In the rows, zero is written as 128.
Rotation paths and how fast each direction turns (degrees a step)
Each turn is a multiple of 5 degrees from 10 to 175, or 0.
Each row of a path follows its step; steps can be skipped.
path 1
step 0: [129 122 126 118 129 127 130 121 129 115 129 128 127 126 141 129 129 124
 126 134 133 123 138 126 138 127 131 129 131 119 129 134 135 122 132 122
 131 128 131 129 129 136 130 131 124 127 134 135 128 137 140 131 127 125
 134 127 130]
step 1: [126 125 121 125 137 138 127 133 130 130 123 136 129 132 123 120 122 126
 124 126 127 125 130 128 129 127 119 120 131 133 118 120 140 122 136 130
 127 130 120 131 137 127 131 124 128 121 131 133 128 117 130 126 129 126
 132 125 131]
step 2: [138 124 116 129 122 118 120 134 127 118 125 137 126 122 125 129 130 126
 126 129 128 127 128 126 138 133 127 131 129 129 130 125 124 123 129 132
 125 125 117 124 131 121 126 126 131 136 125 129 130 136 127 121 129 129
 123 135 140]
step 5: [129 127 122 129 127 124 138 125 140 120 123 123 128 132 135 118 119 128
 124 128 126 135 129 128 130 130 125 127 127 133 117 121 124 127 132 121
 120 131 124 141 128 130 123 129 124 130 138 122 127 130 130 131 126 127
 130 135 122]
step 6: [128 124 119 124 121 123 124 129 128 127 130 128 129 121 128 126 133 128
 132 131 132 118 139 129 118 136 125 125 126 139 127 126 125 130 132 132
 131 122 127 125 137 122 124 123 124 130 134 123 127 125 119 124 123 136
 137 124 126]
step 7: [137 137 129 128 125 125 131 128 131 123 135 126 129 128 126 130 131 144
 130 131 121 133 123 134 129 124 126 123 128 126 123 122 128 131 120 141
 130 117 119 127 132 130 130 127 124 126 127 130 133 136 126 136 116 125
 125 127 128]
step 8: [128 123 143 131 125 131 130 135 124 132 123 132 128 129 134 128 134 129
 133 140 136 124 123 123 127 128 122 131 130 141 132 133 124 135 129 135
 129 130 127 135 129 127 127 124 133 130 130 124 130 128 123 134 125 116
 122 133 120]
step 10: [126 138 131 136 121 127 132 121 123 131 128 123 131 133 136 127 133 125
 127 120 125 129 125 133 122 141 135 125 130 141 137 123 128 130 130 126
 125 132 133 124 129 118 123 131 124 127 132 122 129 128 127 135 123 132
 130 130 130]
step 13: [132 123 126 132 138 127 118 121 126 130 119 132 133 135 132 126 131 118
 132 131 122 123 131 133 120 121 133 125 126 125 133 123 128 129 134 137
 133 130 122 126 123 134 127 127 135 127 132 130 130 125 126 131 133 125
 112 125 128]
[130 127 129 130 127 130 128 130 127 131 127 129 128 129 129 129 131 130
 126 128 128 128 127 130 129 126 128 129 128 129 127 129 124 128 129 125
 130 129 125 128 127 129 128 130 130 128 126 128 128 129 127 127 130 129
 128 127 130] => 65
